The rows of M fall into 3 groups, and each row is roughly a mix of its group's hidden directions; some rows fit no group.
M (117 x 12):
0: -23.3   5.8   5.3 -51.5   0.4  -0.3   6.3  16.1 -16.2  -4.2 -12.7 -31.6
1: -11.1  12.2 -44.1  11.2 -16.2   6.8  -5.9   4.3   9.9  28.1  -9.3 -36.3
2: -27.5 -14.8  13.8  52.6  -5.1  14.1 -23.2   2.0  15.1  -0.9   7.8   2.2
3:   7.2  33.6 -45.2 -31.3  18.4   1.4   4.2 -19.2   1.5  -5.2   5.6  -3.1
4:   1.9   4.6  15.8 -30.8 -36.4 -11.4  14.3   6.4  -6.7 -29.8 -29.4 -16.6
5: -25.5   7.8 -35.0 -33.5  -4.5  28.6  -3.3   4.2   6.8  -8.7  -1.3 -30.8
6:  17.5  28.2  -8.9  -6.1  10.6 -41.0  -5.6 -35.9  -0.9  13.5  17.8  12.7
7:   2.6  28.8  13.7 -18.1 -30.7 -43.4 -15.4  -6.6  13.3   6.6   7.7 -16.1
8:  -3.3  15.0  29.8  -6.3   5.8 -35.8 -10.8 -15.0 -25.0  -3.8 -22.3  32.2
9:  -6.2  35.1  -1.6   1.9 -33.3  24.5  13.1 -12.1  16.2   6.3 -19.3 -31.8
10:  -3.3 -22.7  41.9 -26.7   8.8  -2.9  40.1  -4.5  -7.1 -12.9   4.5   6.6
11:  14.2 -40.0   5.1 -24.6  41.4 -10.5  13.7   3.6   3.3   0.9  22.0   6.5
12:  13.7   7.5  16.0   0.0 -45.8  -2.5  -2.6  39.0  21.8  -4.7  18.8   3.8
13:  10.5  29.0  -8.3 -39.0  10.9 -15.6  -0.1  -0.8 -26.5  -8.6   2.3  36.2
14:   7.2  19.7  -6.7 -34.4  -9.2 -42.3 -23.1   1.1  13.9  17.2  19.7   6.0
15:  -6.1   8.7  -5.6 -22.6 -12.9  -9.8  23.5  10.0 -28.3 -32.9 -38.7  -6.5
16:  10.0  28.4   9.9 -27.3 -33.5 -16.8 -24.2 -19.3  -0.5 -12.1 -10.2  25.2
17: -35.9  -9.2   0.5 -15.3   8.0  19.9  -4.7  13.2  12.8  -2.9  -5.4 -50.3
18:  -8.3 -17.9 -12.1  46.4  -5.2  40.0   0.5  -3.3  13.2  17.4 -12.0  -6.8
19:  -0.5 -46.8  15.9  -5.5 -38.0  12.7   0.4  16.7  10.6 -18.5  13.4   3.1
20: -29.5   9.5 -20.1  -7.6  -8.8   9.5  14.7  12.2 -14.5   8.2 -26.2 -45.5
21:   7.6  22.2  -7.5   2.6  -1.1   1.8  15.0 -53.8  -0.2 -28.2 -14.1  16.4
22:   5.1 -30.1   0.2  10.9  10.0   6.0 -22.2 -18.2  10.2 -33.9  -5.2  41.3
23:  -9.8   7.7  -9.7 -13.7 -33.8   0.7   8.8 -14.9  15.0  -7.0 -17.7 -50.3
24:  17.7   8.2  -4.0   4.1 -29.1 -11.1   0.5  42.2   5.8   8.8  28.8  29.9
25: -13.9   1.3 -25.4 -43.2   2.1  27.8   2.9  25.0   3.4 -18.2  22.3  -6.9
26:  26.7  24.2 -17.3  13.7 -41.0 -23.3 -12.2  16.2   0.3  16.4   4.7  16.9
27:  -1.6  40.4 -28.8  -1.1  -1.2 -35.2 -13.7 -17.8  -7.5  22.9   1.9 -14.0
28:   4.9 -26.0   7.6  28.0 -25.9  23.0  35.3  20.9 -13.5   0.4  17.7   8.5
29:  19.2  -6.4  13.1  -0.6 -13.8 -30.3 -32.7  22.8 -27.1  -4.5  -8.4  29.8
30:   5.8 -27.7  19.1  -3.1  27.6 -11.0  -1.8 -32.1  10.5  -3.0  24.1  34.6
31:  -1.1  -0.5  33.0 -18.2  31.6  -8.8  10.2  21.8  -7.1 -12.9  29.8  28.6
32:  18.5   8.8  34.1  24.6 -31.6  11.4  29.1  22.0   3.7   7.6 -16.5   0.5
33: -27.2  -2.8 -13.0  16.6   5.6  24.7   4.8  24.4  -1.7  32.7  -7.1 -37.7
34:  14.5  31.1  13.2   2.0  20.5 -37.9 -13.1  -7.5 -21.3  -2.1  14.9  29.5
35:  -7.1  22.8  42.4 -12.4   5.7   9.2  -0.5 -19.3  28.8 -19.5  18.0 -21.1
36:  11.6 -20.1 -10.7  13.8  -3.8  -6.3  -4.4  36.3  -7.3   0.7  36.5  37.1
37:  -3.1  23.6  -8.8  16.7   6.4  -9.7 -25.3  -4.3  12.8  25.3 -19.3 -45.8
38: -12.2  -0.1  21.5 -37.7  10.3 -16.7  -4.7  15.1 -25.3   4.8 -39.8  -9.0
39:  -0.5  30.4  -1.3  24.7  21.0  26.8   8.8  21.4  -9.7  -3.5  -4.1 -40.6
40: -35.3  -6.7  -5.7 -45.1   3.7  13.2   1.9   6.0 -15.0 -12.3 -15.5 -28.3
41:  -6.9  29.0  15.7 -12.4  28.3  11.5   2.3 -25.1 -17.8 -13.8 -27.0  30.0
42:  10.6 -11.6  39.6  36.8  21.6 -19.1  10.3 -15.1   0.7  19.9 -15.1  -6.1
43:   0.4  32.2 -12.5 -19.5  25.4 -31.1 -33.0 -18.4   5.6   5.9 -14.0 -11.1
44: -20.3 -21.2  26.2 -37.8  10.0  30.8  13.6  27.2  -3.2  -4.3   0.8  -2.3
45:  15.8 -28.2  -0.4  32.0  -5.2   9.1   9.2   2.7   4.2   2.7  37.2  36.3
46:  17.1  -1.1 -26.3  14.0  10.9 -20.6  -6.8   7.1 -26.1  10.8  19.3  44.8
47: -12.3  12.2  27.8 -46.0  15.5  10.9   0.7 -12.3 -21.2 -11.8  -4.4 -26.3
48:  11.7 -48.8  19.2 -10.2  16.0  21.0  16.4  31.0  -5.8  -1.1  -6.0  -3.1
49:   9.8   9.3  -3.0  19.9 -20.9 -24.9 -15.4  42.3   1.5  14.5  29.3  15.8
50:  17.1  11.6  14.6 -36.0  -8.7 -26.0   3.4  13.7  16.6  21.6  35.8  -9.1
51:   4.5  27.4   9.8  -7.5 -10.0 -13.6  -0.4  33.6  10.8  -5.5  43.6  24.7
52:   6.1   0.3 -46.1  40.3  -0.8 -22.7  -6.0  -0.9  -1.8  18.3  17.8   0.4
53: -20.3   3.9 -39.4 -18.1   0.2  13.9  -7.0  29.2   1.7  14.7   5.1 -36.7
54:  10.8  31.9  -6.1 -26.4  19.8 -15.2 -25.3 -24.5   0.9 -21.9  17.2  22.1
55: -21.8  21.7   0.8 -28.3 -30.6  -1.7  38.4  -8.7 -15.6 -12.8 -18.6   1.3
56:  15.3  20.4  -7.1  29.1  10.4  17.8  -3.0  36.0 -26.2   5.5 -17.5 -26.3
57:  -4.0 -13.8  51.4  -6.4  -1.1  -1.5 -23.8  -9.7  21.5 -21.6  16.4  15.8
58: -21.8   9.8  -7.7  -6.3 -13.4  28.6 -18.3  36.7  -8.4  -7.8  14.4  36.2
59: -30.1   3.8   8.2  56.5 -18.4  10.1   3.6   7.7 -12.4   3.4 -11.5  -1.5
60: -15.5  14.1 -16.1 -27.1 -10.0 -17.1 -12.5 -16.6 -16.7  -1.4  -2.0 -49.5
61:  -9.8 -24.5   1.2  40.9 -18.4  40.2   5.1   4.3   1.7  10.8 -22.0   4.1
62:  12.8  -5.9 -24.8  28.4   4.2 -24.2 -18.6  11.5   9.9  28.7  32.6  17.7
63: -13.4  -5.2  13.9  14.1  -9.0  27.4  -5.8  14.9  24.4  43.9  17.3 -21.8
64:   1.8 -15.8   1.9 -23.8  37.6  -7.5   7.1  50.4  -9.8   0.5   3.8   1.0
65:  -8.8 -21.2 -12.8  19.0   0.1  37.5   3.0  28.1  17.4  10.3  -8.2 -35.6
66:  -6.0 -24.3  34.3 -25.8  -2.2  20.9  14.4  24.3 -17.0 -27.2 -14.5  -6.3
67:  17.4  15.6  -1.5 -29.3  20.3 -37.5 -14.0 -23.5  14.5   1.0  28.4   3.1
68:  14.9  -3.8 -41.3  -9.9   4.5 -10.6  -5.2  31.7 -36.6   3.1 -16.2  13.5
69:   0.1   5.5 -26.0 -11.6   6.2  -1.2 -30.1 -30.1  42.3   3.6  22.3  -0.1
70:  -2.8 -26.9  -3.2  -3.2 -26.1   3.0   9.8  14.6  -4.8  18.0  53.5  -5.6
71:  16.3  25.5 -38.7  29.8   3.6   8.4 -12.2 -19.9 -16.1  16.3 -12.8  19.4
72:   9.8  16.3   2.4  24.5  -5.7   1.6   3.3 -35.2  17.7  14.6 -23.2 -41.0
73: -34.0  34.4 -17.7  -4.0   0.5   0.1 -14.9 -41.5   4.4 -11.0 -10.0 -11.9
74: -23.4  -6.4  16.8  21.9 -27.0  44.0   3.6  11.5  -0.7 -14.1 -25.3   0.1
75:   8.1   4.6  -5.7  14.9  18.1  -7.2   8.7  48.1 -33.8   4.3  -6.0 -26.1
76:  -3.1   3.9  28.0  -0.4  10.2   8.6  15.1 -51.2   7.7 -13.1 -29.5  -7.5
77:  15.7  21.1   0.0 -41.7  16.8   5.8  -7.9 -17.4 -11.0 -29.8   0.3  29.6
78:  29.8 -23.8  13.4  18.0 -19.5  -6.4  -1.7  26.3  -1.1  -8.2  25.1  35.0
79: -16.3  41.7 -18.1 -23.5  18.7  -0.2 -10.2 -36.1  -5.7 -16.3   1.8  -7.2
80:  16.4 -31.4  -1.1  11.6  -1.1  -5.6  -7.7   7.3  10.5   0.3  42.1  39.7
81:  25.9  -2.8  12.2  38.7  -2.0 -10.6  11.5 -30.1   2.9   2.0   6.2  38.3
82:  -3.8 -24.5  17.8  14.8 -13.3  24.8   6.8  51.0  -6.4  -0.9   7.8  17.3
83:  19.2 -19.2 -13.1 -29.5  21.7 -30.4 -15.3   0.4 -13.1  -5.7  13.2  34.8
84:   4.9  -0.2  30.4  31.2 -20.4  17.0  27.5  11.0 -21.6  12.9 -27.6  -9.7
85: -20.2   8.1  18.4 -27.0   3.4  27.2  17.9 -12.8 -21.5 -17.5 -20.5 -32.1
86:  11.6 -35.1  45.1   4.1  12.9  -1.5  17.8  22.1  -1.1  -5.4   8.6  22.3
87:  30.2   6.0 -14.8  23.1  15.7 -19.6 -23.8 -29.1   8.7  29.0  12.6  13.4
88: -13.0  12.0  -5.6   9.1 -23.1  26.7  31.3 -23.4   6.2 -18.1 -37.7  -2.8
89: -17.1  31.6 -35.3 -13.1 -14.9  -5.3 -19.4  21.1   2.5  15.0   2.9 -31.2
90:  -5.8  -2.8 -25.6 -12.7   0.6  43.9  17.3 -25.4  20.3 -23.3  17.5  -3.2
91: -14.6  -8.8  17.0  44.4  -2.3   3.2  -2.5  19.9  16.0  16.1   6.9 -38.3
92: -15.4 -39.0  -4.3  12.1  10.2  11.2  -0.7  41.7   3.7  15.9  10.2 -27.1
93: -33.2  11.0 -14.5  11.1   5.7  27.4   2.2   3.1   4.8  26.1 -22.2 -38.0
94:  26.8 -32.9  10.8  26.6   4.2  -0.4   2.3 -31.9 -13.3 -11.4 -11.1  30.0
95:   4.9   9.9 -16.1  14.8  24.5 -31.9 -30.8 -22.3  13.2   8.2  31.5   9.6
96:   7.3  33.2   6.9 -36.4  36.9 -16.4  -6.0 -27.5  -1.7  -5.9  -0.8  -2.6
97:  25.2  -5.3  -2.1  -3.0  -9.1 -21.0  14.8 -10.5  -8.5 -16.1  33.2  45.1
98:  -2.0 -19.4  30.1 -43.7  -1.9  -9.6  -9.7  16.0  -1.9 -31.1   5.5  18.8
99:  -4.4  25.5 -15.4  -5.8 -14.5   2.1   4.7 -53.8  19.8  -8.1 -11.4 -18.3
100:   2.9  -8.4 -48.5  30.8  -9.9  13.6   3.7   5.5  11.0  17.9  27.2  10.2
101:  -2.1  -9.3   0.2 -26.8  15.2  -2.4  12.3  54.1  -9.8  11.9  19.7  15.5
102:  14.0 -16.0  44.1   4.6  -4.1  25.2  10.5  18.7  23.1   1.1   4.5  30.2
103: -33.6  -8.1   3.2  -0.1 -21.1  28.3  -9.1 -23.0 -16.5 -17.1 -21.1  30.4
104: -16.8 -24.3 -22.3  29.2  -2.7   2.8  -5.0  24.4   2.9   5.4  35.3  29.1
105:  -2.7  28.0 -54.0 -18.4   4.6  -4.8  -8.4  12.1 -15.6  19.4   6.3  -4.5
106:  -7.6  32.1  29.9  -4.1  -1.1  10.8  -4.8 -42.2  25.0 -17.4  12.1   2.1
107: -10.1   5.9   2.4  21.4  26.5  23.0   0.0  13.7  11.7  -2.5 -52.6  -8.0
108:  14.0  -7.4  31.3  15.7 -33.4   9.3   2.5  -2.2  26.7 -28.9  21.2  17.5
109:  11.8 -11.6 -36.7 -15.5  15.2 -43.9   0.3  16.6 -11.9  19.9  12.3  -3.1
110:  -7.0 -30.6 -11.6  40.6   9.0  28.5  17.9   3.0   9.7  25.2  -3.7 -16.2
111:  -4.5   5.6 -11.6  52.5 -18.5   7.4  -8.9   4.2   5.1  38.5   6.9  -1.6
112:  -7.8  27.2 -18.3 -29.6  -0.5   5.2  -5.4 -18.8  -3.5   3.2 -32.2 -39.0
113:  -7.1  12.2 -36.8 -39.2  -8.8  10.8 -12.1  26.2  -9.2 -15.8  22.2   7.1
114:   1.7  22.2   3.8   1.9 -18.7   2.8 -11.2 -53.8  24.7 -12.3 -18.3   2.9
115: -20.0 -22.4 -18.5 -35.8  30.8  12.3   2.2  15.0 -25.8   3.4 -17.5 -12.3
116:   0.1 -11.3  11.6 -15.8 -38.3  -5.7  20.6  39.3  -8.1   7.4   9.0 -28.5
One row of each group comes first, with its name. Which group is each row after those in?
-10.3  -9.5  11.3 -32.7  30.4  17.2  37.1  12.9   1.0  17.9 -16.9 -15.0 -> K
  7.1 -14.2 -18.2  22.2  -3.7  -2.0  -3.9 -13.1  16.7 -38.0 -36.9  25.1 -> F
-18.0  18.5  18.7 -26.0 -13.0 -21.2  13.0  34.0 -20.4 -23.6  -2.9 -19.6 -> N

-21.1 -12.6   1.5 -20.9   6.2  16.9 -19.6  -2.9  18.3 -10.5 -25.8 -46.1 -> F
-22.3  -4.8  15.1  -5.2  30.8  37.5   1.6  -9.4 -20.6 -19.0 -29.1 -12.0 -> F
 33.2  35.8  -7.4 -15.0  -9.7  -1.9 -36.7 -20.4  -0.5  -3.1  -9.3  19.2 -> N
-10.6  29.4   2.3 -41.3   6.4   1.2  15.5 -37.2 -10.8 -19.1 -10.1   7.5 -> F
  9.5   4.5 -16.0  25.4 -19.9  -4.4  11.2 -34.7   1.2  26.5 -39.0   5.1 -> K
  9.5  41.3   6.9  28.0   1.7   5.9   4.0 -38.6   4.6   2.5 -28.2   1.5 -> F
 14.3 -52.7   5.9  34.6  24.2   6.8   0.5   3.2  -7.3   1.4   9.2  -0.9 -> K
-13.5  17.4 -28.1   1.6  41.6  11.3  -2.0 -14.3  24.5  17.8  -9.7 -25.4 -> F
 13.7 -16.5   2.6  32.3  -8.4  -6.1  -3.2   8.1   3.3  -8.6  37.0  42.9 -> K
 -1.0 -20.1 -18.0  17.3  25.8  14.0  22.9  26.4  -6.5  22.3  36.4   4.6 -> F
  3.5  13.3 -34.8  32.2  12.7 -27.1   7.5 -19.3  -4.6  32.6  10.8  -5.0 -> N
